One vector is turned by the same rotation once a step. Each row is the vector after some number of steps, and that number follows the row.
The counts run from 0 to 871.
[169 161 179 137 126 135 133 142  83 104 111 119 118 112 148 147 144 123
 135 100 168 145 113  75 150 137  97 130 102 120 100 149 130 130  99 136
 131 151 147 130 133 162  95 173 131 141 112 177  68 135  94 109 156 106
 107 134 102  95 179 166 170 125 123 168 179 122 117  59 128 138 123 154
 102 125 129 147]	140
[180 153 142 135  93 100 174 115  96 140 131 145 118  94 146 125 164 100
 129 112 143 141 136 106 161 117 164 145 110 121 126 139 140  89 124 116
 173 120  96 131  83 136  96 127 147 156 134 176  78 105 112  89 153 101
 104 134  93 136 183 138 127 166 122 132 180  84 139 132 165 138 153  76
 118 124 151 117]	411
[160 160 131 172 109  99 117 141  87  91 111 112 149 137  93 136 141 118
 143  93 132 146 121  93 149 124 129  94 137 133  91 107 161 118 121 127
 136 165 132 123 125 181 106 136 149 107 132 151 126 165 128 151 152 108
 121 155 135  53 154  92 178 111  67 163 169 107 112  83 141 119 115 145
 145 137 121 168]	563
[146 127 114 157 110 133 163 113 100 106 140 147 116 132 131 148 145 142
 100  97 116 111 129 121 140 116 202  92 146  68 100 122 146 118 121 128
  94 151 151  91 167 161 145 127 148 175 140 197 166 160 155 108 167 117
 123 164 146 146 159 117 159 120 151 133 112 110  96 129 166 111 167 139
  98  90 130 109]	498
[151 192 102 160 115 115 141 143  71 149 126 114  93 147 114 104 147 143
  98 106 100  89 112 150 149 105 155 112 145 115 119 118 170 109 161 107
 143 158  98 164 134 106 119 113 125 115 187 154 144 175 150 123 132 135
 100 167 120  84 195 118 127 128 106 176 154  86 120 131 145 128 140 146
 145 159 113 140]	174
[154 100 106 139  93 107 186 137 120 165 134 162 148 110 143 134 160 125
 120 119 113 157 140 118 162 109 186 121 138 109 146 121 105  94 143 115
 136 108  78 101 166 140 121 122 134 159 150 218 123 103 142 133 152 111
 121 161 116 135 149 102 137 160 110 100 111 113 128 131 176 108 162  94
 159 149 163  93]	658
[164 124 163 132 149 157 161 163 102 119 111 118 128 151 131 146 150 152
 147 113 124  99  90 136 128 132 101 133 133 161 120 158 146 103 102 116
  87 145 138 131 174 182 130 152 125  92 167 170 154 167 113 156 128 141
  92 169 137  91 139 140 194 159 111 135  97 133 130  79 142 103 142 184
 131 121 121 157]	115
[152 150 105 106 108 104 169 118 118  89 111  96 129 112 149 114 142 123
 150 128 143 121 123 189 158 152 193 109 108 123 102 132 123  84  98  89
 114 108 142 132 154 164 111 132 166 148 150 198 138 154 112 119 129 116
 113 194 138 158 141 118 166 180 104 115  96 113 123 131 165 139 141 127
 118  91 152 154]	273
[176 127 120 121 141 126 169 143 120 153 115 126 134 106 159 134 153 159
 144  71 141 164 105 126 183 139 166 130 110 105 141 115 136 145 111  87
 126 128 136 105  94 111 103 172 114 154 130 190 104  99 120  62 167  86
 131 109 130 121 128 147 119 127 151 138 150 122 128 104 130 131 160 119
 136 165 110  54]	633
[133 112 112 146 106 131 162 128 104 123 136 131 125 165 124 127 153 147
 114  98 103  83 106 127 144 109 187  82 127  97 121 128 141 116 105 141
 101 134 174  90 169 179 151 137 132 158 144 178 159 191 140 143 166 125
 126 158 160 121 165  99 168 115 129 139 120 114  82 100 151  99 161 156
 102  92 138 109]	501
[169 138  95 137 166 150 208 156 122 150 104 121 100 116 151 104 147 138
 132 113 128 138 106 134 180 144 134 157 114 119 140  88 147  84 158  61
 119 110  81 119 141 159 156 122 132 109 143 180 141 118 127  99 118 121
 122 144 143 139 103 100 126 204 118  97 110 121 133 145 144 121 131  94
 150 159 131 104]	453
[167 145 120 128 124 100 203 105 119  98 137 138 117 130 122 123 148 108
 137 130 131 103 132 156 132 124 170 126 139 125 117 132 153  61  91 115
 143 118 131 141 136 183 133  93 159 134 164 179 155 151 116 138 138 116
  91 163 141 144 144  91 157 196 124 107 109  87 108 151 172 130 146 118
 113  82 147 145]	682
[158 153  99 125 101  83 124 135  87 130 123 104 134 112 126 103 139 127
 145  95 124 114 113 186 166 118 183 111  92 132 102 115 169  84 105  85
 116 115 131 141 103 170 107 131 155 143 149 147 130 175 136  91 133 117
  96 178 142 134 154  83 133 163 104 165 164  99 118 147 134 118 161 100
 122  99 147 147]	9
[147 139  79 147 111  96 129 147  75 148 148 122 129 132 130 101 142 129
 115 100 100 118 125 167 168  96 183 110 102 120 113 108 164  89 134  91
 102 110 125 149 139 176 118 142 145 143 156 156 148 180 148 103 132 123
  96 178 131 127 147  49 130 147 116 160 167 112 107 137 118 101 174 118
 151 119 143 137]	847
[156 118  94 150 116 101 155 143  81 145 135 142 127  99 152 116 142 108
 125 104 123 158 126 108 182 113 169 121  87 112 118 121 165  94 155  79
 109  85 107 101  96 185 109 148 148 157 110 149 109 126 132  85 147 111
 124 152 106 143 153  94 114 157 126 144 175 106 109 143 127 112 170  76
 142 113 164 118]	840
[150 171 128 165 129 115 140 140  64 130 137 128  93 139 141 111 146 120
 107  99 130 129 111  83 163 107 124 105 105 106 113 137 156 134 156 125
 147 130 137 135 120 135 100 158 120 137 133 155  89 150 111 111 152 112
 126 126  82  85 203 144 129  92 127 186 194 109  90  85 114 135 143 158
 137 146 122 132]	160
[141 116 119 149 108 138 165 121 102 116 138 137 118 159 125 132 160 151
 101  97 106  74 115 118 144 111 191  91 136  84 113 128 151 110 107 136
 104 139 164  90 162 175 154 133 133 159 152 181 170 181 145 134 159 128
 124 151 158 131 164 104 170 125 136 136 117 112  86 113 160 104 167 144
  96  85 133 107]	500
[145 159 151 158 112 165 143 122  91 111  92 128 105  91 126 143 136 135
  97 105 144 129 123 103 138 145 137 125 134  72 108 108 138 109 149 126
 110 183  90  95 189 130 156 110 142 171 115 202 102 151 147 106 142 137
 117 183 132 143 183 148 163 152 109 144 129 109 134 122 176 125 111 125
  78 124 148 145]	741
[162 126 139 140 169 117 232 110 112 113 140 172 103 148 133 130 147 112
 135 102 147 132 105  92 137 117 128 108 135 101 136 142 149 112 107 133
 133 105 162  95 125 163 135 113 118 161 120 181 109 130 103 125 179  91
 127  98 130 123 161 132 116 133 166 120 122 102  61  95 129 131 137 158
 110 100 130  85]	80
[162 144 106 148 112 105 142 154  99 149  99 113 151 152 101 130 145 158
 152  92  91 112  98 162 147 116 160  86 157 157 128 148 160 124 134  94
 115 152 109 112 121 120 111 131 129  99 182 166 155 152 155 150 149 123
 128 176 148  57 153 147 152 120  75 154  94  97 134 118 158 107 151 158
 173 162 115 127]	786
[164 130 138 136 129 146 167 119 126 112 109 132 130  99 122 155 140 147
 118  79 152 140 124 135 135 144 161 132 142  87 107  74 137 100  91 126
 107 179 138 122 182 164 157 110 142 175 125 208 134 159 145  94 154 112
  98 154 179 143 123  80 160 168 133 122 129 115 120 125 160 112 125 121
  88 114 128 114]	478
[159 155  86 140 140  74 185 138  90 139 138 131 113 127 146  86 147  95
 150 112 132 152 110 126 184 114 147 103  93 130 131 131 153  98 146  89
 154  66 127 128  83 155  88 141 126 134 125 154  93 120  96 106 149  95
 129 120 101 112 157 104  98 142 122 141 170 102  85 121 115 140 149 117
 165 130 146 105]	428
[157 117 119 125 120 101 225 115 116 123 131 155 126 108 145 110 148  93
 148 140 139 138 120 129 150 126 156 124 116 132 144 148 131  62 123 107
 141  80 110 101 132 174 124 101 145 154 134 188 105 110 106 139 145 113
 116 150 118 156 156 117 133 195 120  92 105 101 104 138 169 126 145  97
 128  98 179 130]	677
[140 162 120 155 105 127 161 111  91 123  91 123 113 113 122 115 134 124
 138 108 134 120  97 108 157 139 166  79 112  96 123 145 153 120 152 109
 118 131 127  50 114 120 136 107 135 180 100 171  84 141 140 113 166 118
 158 159 132 131 199 185 125 127  96 152 122  88 100 125 165 127 125 120
  93 108 152 123]	759
[187 124 149 138 143 137 193 170 104 165  98 141 133 114 137 145 161 143
 158 107 120 139  94  97 158 130 107 152 136 158 149 161 149 115 142  92
 134 136  75 103  93 122 114 145 116  92 155 169  99  88 119 123 140 115
 119 128 107  84 145 186 135 161 110 129 113 110 153 109 155 123 144 120
 160 179 124 103]	797
[155 163 122 114 156 110 178 129 114  83 127  94 107 137 154 110 135 125
 159 114 162 135 111 155 158 150 141 106  98 119 107 129 119 116  78 102
 133 105 184 164 149 161  88 166 129 133 145 194 121 153  70 120 140  91
 109 137 122 119 139 120 160 140 131 131 133 132  95  72 112 158 129 181
 132 117 114 136]	281
[164 119 160 128 139 155 158 160  98 112  86 124 141  88 154 151 134 129
 158 126 152 166 102 101 151 157 102 133 103 144 118 165 126 114 137  93
  81 122 103  78 154 166 116 159 142 123 105 189  86 114 104 125 134 126
 125 172 106 123 152 181 175 171 102 130 101 134 143  94 152 125 127 139
 130 123 159 155]	124
[141 104 110 156 109 138 177 120 110 119 118 142 133 119 137 138 145 128
 121 102 121 130 118 100 157 132 193  92 118  75 118 121 141 115 133 114
  94 118 139  47 151 176 157 131 141 179 100 189 132 149 148 115 165 114
 145 153 148 155 151 123 150 132 130 117 113 117  89 128 165 104 151 105
  97  88 160  99]	495
[176 136 131 141 101  77 116 139  84 128 145 145 156 110 110 146 141 116
 138  82 140 151 132 137 138  96 149 120 128 137 105 104 160  93  87 128
 130 150 133 163 118 186  92 129 147 149 147 161 114 158 132 100 156  98
  78 156 134  97 151  54 146 139 117 170 192  96 121 121 125 106 157 117
 133 118 136 144]	828
[165 149 120 138 128 108 148 157  92 145 112 123 137 145 106 142 147 159
 143  88 107 117  98 163 136 111 140 106 168 156 126 152 158 127 122 104
 118 162 112 141 124 107 100 132 116  94 193 174 146 153 141 136 153 115
 108 159 133  56 155 149 146 112 103 164 105 103 136 103 142 113 151 186
 169 173  96 124]	788
[155 111 126 148 138 150 177 158 101 111  99 126 128 135 133 143 142 145
 140 126 105 112 105 129 140 135 145 121 143 143 115 162 157 100 142  80
  71 130 106  82 156 186 150 132 148  95 159 174 169 150 140 141 123 146
 121 189 140 121 132 157 180 167 105 115  64 115 132 133 170 102 156 139
 133 111 133 152]	109
[145 140  85 124 139 131 174 156 100 157 118 116 100 100 167  88 136 134
 118 118 121 142 115 162 189 133 166 133  87 108 128 117 133  96 173  55
  96  81  91 128 156 138 131 142 130 147 140 186 128 131 131  82 114 129
 119 174 114 162 141 117 115 183 125 130 120 127 122 148 133 129 158 105
 153 140 155 112]	861
[166 125 119 150 130 109 170 143  82 147 143 149 112 113 156 112 153 108
 125 100 122 137 115  87 178 104 145 140  85 118 127 130 167  87 143  95
 128  88 114 112  75 188 114 152 137 147 117 139 101 123 116  84 144 106
 113 120 102 135 150 104 120 163 144 146 195 103 106 131 122 112 168  77
 124 113 151 105]	838
[151 123 121 107 134 112 199 135 113 130 124 122 118 105 175 107 139 110
 153 136 149 140 108 158 165 139 144 128  79 128 143 165 109  84 113  89
 110  59 133 120 153 156 103 148 135 166 129 194  85 122  88 114 137 113
 111 153 106 160 163 147 131 186 138 115 107 127 109 111 142 140 154 132
 119 102 172 129]	266
[150 145  82 144 123  94 128 149  78 142 155 125 115 133 134 107 137 127
 107  97 110 121 123 166 165  96 177 114 108 116 111 109 154  94 132  92
 105 108 127 167 149 172 111 147 140 141 167 161 155 179 140  98 135 122
  94 174 125 120 152  53 127 141 133 166 173 112 105 135 114 105 172 137
 151 119 133 134]	848
